In the rows, zero is written as 128.
The rows of Z fall into 3 groups, which share some directions, and each row is roughly a mix of its group's hidden directions, except one row that fits no group.
Z, 135 rows:
[[159 163  94 124 162  84 158 118 132 131 117 138]
 [100 107 192 147 161 133 116 149 131 138 122 141]
 [152 170 128  90 167 138 116  91 123 130 156 125]
 [139 140 119 124 158 121 171  84 106 154 117  92]
 [ 75 134 154 118  72 116 122 150 121 127 128 114]
 [116 137 141 117 162 140 185 141 136 127 109 173]
 [100 126 154 129 103 155  96 163  97 102 154 146]
 [116 142 118  93 135 141 126 182 101  87 108 128]
 [ 94 149 146 143 134  76 129  93 161 136 131 108]
 [112 167 164 144  90 122 161 132 134 125 132  87]
 [165 169 158 133 121 147 151  77 124 132 128 121]
 [116 124 176 115 114 129  70 108 144 138 152 133]
 [134 108 109 128  93 175 123 103 122 180 122 133]
 [153 112 117 133 145 172  78 153 149 102 132 137]
 [153 161  94  84 159 149 126 126 150 157 120 127]
 [111 112 105 147 112 107 106 138 171 120 168 166]
 [181 147 134 135 156 104 166 103 132 107 116 109]
 [177 131 139 140 104 147 154 136 100 114 116 175]
 [115 132 104 111 154 105 167  87  98 146 140 157]
 [100 126  88 116 116 135 140 180 138 147 140  89]
 [152  79 137 135  87 139 132 134 101 103 107  98]
 [133 110 131 144 134  92 123  82 147 150 125  76]
 [172 108 136 136 131 107 169 123 107  98  90 115]
 [125 110 160 159  77 159 110 120 116 124 137 163]
 [154 112 156 137 139 133 147  88 110 137 121 185]
 [118 117 161 130 101 164 118  87 128 153  89 147]
 [172 131 129 125 146 128 155  82 141 138  89 101]
 [142 149 109 111 152 117 105 144 135  96 135 190]
 [132 112 101 125 121 150 134 128 150 152 143  59]
 [ 84  92 157 141  81 143 110 115 135 147 116 131]
 [139 141 118 117 173 122 122 163 110  87 145 167]
 [129 107 115  92 142 114  99  84 142 162 111  97]
 [129 143  91  95 184 142 126 118 129 153 145 103]
 [110 150 103 118 128 146 103 145 129 137 192 156]
 [156 118 118 131  99 112 148  79 132 143  85 103]
 [104 156 179 133 121 104 131 100 137 124 121 174]
 [165 158 100 170 107 144 152 151 144 129 134 101]
 [149 111 125 105 123 144 128 148  92  81 100  90]
 [152 158 136 120 147 144 175  91  96 127 124 158]
 [ 90 120 159 147 125 120 144 131 138 182 120  91]
 [111 162 151 148 146  93 100  95 160 128 138 155]
 [ 93 130 140 107 124 131  72 140 139 144 173 141]
 [139 132  92 100 139 108  85  99 126 129 165 157]
 [176 133 151 140 160 127 162 128 122 106  88 111]
 [ 95 158 109 105 134 110  99 156 146 150 164 155]
 [109 187  99 127 158 116 141 158 144 140 140 146]
 [107  93  80 132 104 116 121 152 133 138 160 162]
 [153  74 109 176 117 119 131 150 132 104 114 134]
 [153 167 114 112 125 186 152 144 131 144 141 107]
 [180 121 110 134 161 138 131 108 114  83 130 155]
 [134  97 122  90 161 137  88 125 102  93 115 109]
 [108 143 144 150 102 143 109 175 109 116 168 155]
 [101 176 126 111 127 120 114 166 139 129 177 129]
 [112 100 133 128 121 130 114 157 114 116 111  58]
 [170 174 119 130 167 114 165 135 138 128 127 105]
 [143  89 104 133 166 137 143 142  86  93 116 145]
 [130 133 105 128 115 124 131 163 125  94 114  62]
 [125 115 173 126 105 172  84 134 140 104 140 140]
 [146 155 127 141 163 113 177  98 117 129 132  90]
 [122 108 116 168  85 137 102 159 159 131 159 130]
 [163  95 104 145 124 132 137 158 108  87 102 102]
 [136 135  82 129 156  87 165 112 137 150 151 141]
 [131  97  99 134 115 114 156 166  84 135 119 163]
 [166 154 148 162 124 143 149 110 133 130 127 182]
 [131  98 116 126 176 138 111 151 118 109 121 181]
 [125  90 142 127 115 145 141 119  72 102 115  92]
 [145 111 139 148 130 128 168 109 128 156  84  84]
 [144  78 101 119 115  99 120 161 149  97 105 131]
 [160 122 157 145 114 117 113 118 100  74 100 146]
 [135 126 166 126 123 134  84  97 119 125 135 183]
 [124  71 105 115 137 131 100 123 107 118 106 170]
 [139 121 170 163  94 163 132  95 136 116 110 149]
 [100 140 131 115 164 103 110 132 135 121 141  65]
 [103  99 131 142 122 151  99 125 127 103 149 187]
 [128 119 107 133 113 150  87 116 114 151 175 169]
 [166 152 110 119 155 152 155 108  97 156 139 158]
 [145 143 158 151 109 148 142 180  93 100 123 122]
 [ 97 130 166 123 112 155  71 149 145 112 125 121]
 [ 98 137 173 116 151 126  94 103 168 106 123 139]
 [107 134 163 130 120 142  76 135 141 134 128  76]
 [161  85 105 132 113 151 160 156  99 114 110 111]
 [133 124 125 131 132 135 116  95 152 190 144  89]
 [ 81 138 121 115 145 125 108 106 131 177 142  91]
 [150 129  91 105 151 120 170 106 103 164 108 116]
 [177 142 104 109 168 162 137 127  98 111 120 121]
 [150 122 162  92 166 136  78 151 129 128 126 122]
 [158 101 119 135 117 130 120 160  84  87 105 153]
 [148 105 156 138 130 105 133  91 113 116 102  75]
 [100  88 108  97 120 119  88 153 107 123 131  97]
 [124 154 172 106 125 135 109 154 132 139 152  76]
 [107 105 124 114 124 120 132 174  94 112 112 179]
 [130 145 108 116 176  95 140  93 155 126 145  96]
 [124 116 153 117  92 139 136 135 121 144  97  65]
 [150 147 152 108 153 153 142  82 118 133  95  95]
 [135 161  95  88 170 134 143 104 112 149 152 129]
 [ 89 102 166 114  92 126 104 133 124 156 110 100]
 [127 163 142 148 125 119 135  96 161 171 160 101]
 [127 166 117 103 173 117 154  86 127 158 128 138]
 [168 122 153 144 142 143 152 132 120  81  86 138]
 [115  93  98 126 142  78 119  98 163 121 145 116]
 [117 120 144 140  97 132  99  71 148 156 157 125]
 [111 100 168  94 141 144  95  82 136 137 133 131]
 [149 123 103 119 145  90 139  86 159 168 110 132]
 [153 108 105 105 145  96 151  90 140 147  87 139]
 [ 87 115 153  90 135  96 106 122 115  96 109 105]
 [146 180 107 122 145  99 137 126 121  96 169 143]
 [135 107 157 136  95 157 147 132 104 102 106  81]
 [140  80 140 152  96 121 124 151 134 101  92  99]
 [156 146 178 122 148 113 114 109 108  94 156 106]
 [134 108 148 135  83 149  97 161 110 109 131 167]
 [148 167  92 106 131 138 142 154 132 139 152  80]
 [137 162 109 134 165  92 171 150 158 127 115 129]
 [104 132 132 134 117 139  82 180 156 113 150 107]
 [138  94 108 140 129 131 146 126 103  86  92 171]
 [107 119 118 134 166 151 107 165 149 147 145 173]
 [167  92  89 166 156 133 105 139 143 114 129 126]
 [120 161 150 136 174  86 160 157 128 136 117 128]
 [125 122  95 135 125 124 141 110 133 195 162 114]
 [143 104 116 103 114 136 117 109 147 129 100 193]
 [101 156 163 125 101 139 145 174 132 128 125  87]
 [143 112 167 129  88 152 169  96 126 138 119 103]
 [132  88 113 143 149 141  70 146 156 109 134 139]
 [124 134 136 143  91 112  84 136 107 136 145 182]
 [133 146  91 120 160  86 154 116 105 129 122  87]
 [120 106 107 135  91 162 103 129 131 184 130 110]
 [148 169 127 128 154 131 150 165 114  79 149 132]
 [148 172 144 126 155  93 135 111 118 123 160 167]
 [121 151 173 162 127 137 168 132 136 139 133  83]
 [133 123  65 124 141 158 129 155 124 111 150 161]
 [ 89  94 140 116  75 107 104 131 116 147 139 113]
 [134 156 133 117 176 146 134  92 168 130 132  94]
 [159 121 146 140 120 137 110 145 105  70 101 156]
 [123 111 138 143  91 156 102 178 110  99 150 126]
 [107 137 176 135 124 131 122 129 148 174 136  82]
 [136 128 102 147 118 132 143 114 157 163 149  69]]
Here is one row of each group, with its name. Which group are the others in?
[106 132 129  97 150 153 115 100 152 178 159 119] => (126)
[ 93 108 161 128  80 147 122 135 128 151 115  89] => (76)
[129 114 134 149 137  99 133  85 152 142 116  70] => (100)

[166 157 123 156 144 122 170  95 123 109 148 103] => (76)
[166 115 162 146 107 132 153 133 101 114  77 127] => (100)
[141 169  94 115 164 116 126 126 120 114 128  75] => (126)
[118 134 152 156  86 156  96 178 130 132 136 131] => (100)
[ 92 152 104 149 152 106 162 162 132 132 138 164] => (76)
[171 147  97 145 145 140 130 157 101 107 123 169] => (126)
[158 101 135 121 140 145  98 139 107  70 103 128] => (126)
[140 176  88 106 111  90 148 130 146 143 109 123] => (76)
[ 89  87  78 127 128 102 137 114 137 154 141 125] => (100)
[107  97 157 134 142 158 106 164 118  98 124 166] => (76)
[136 167 100 137 127 164 102 171 158 127 148 118] => (126)
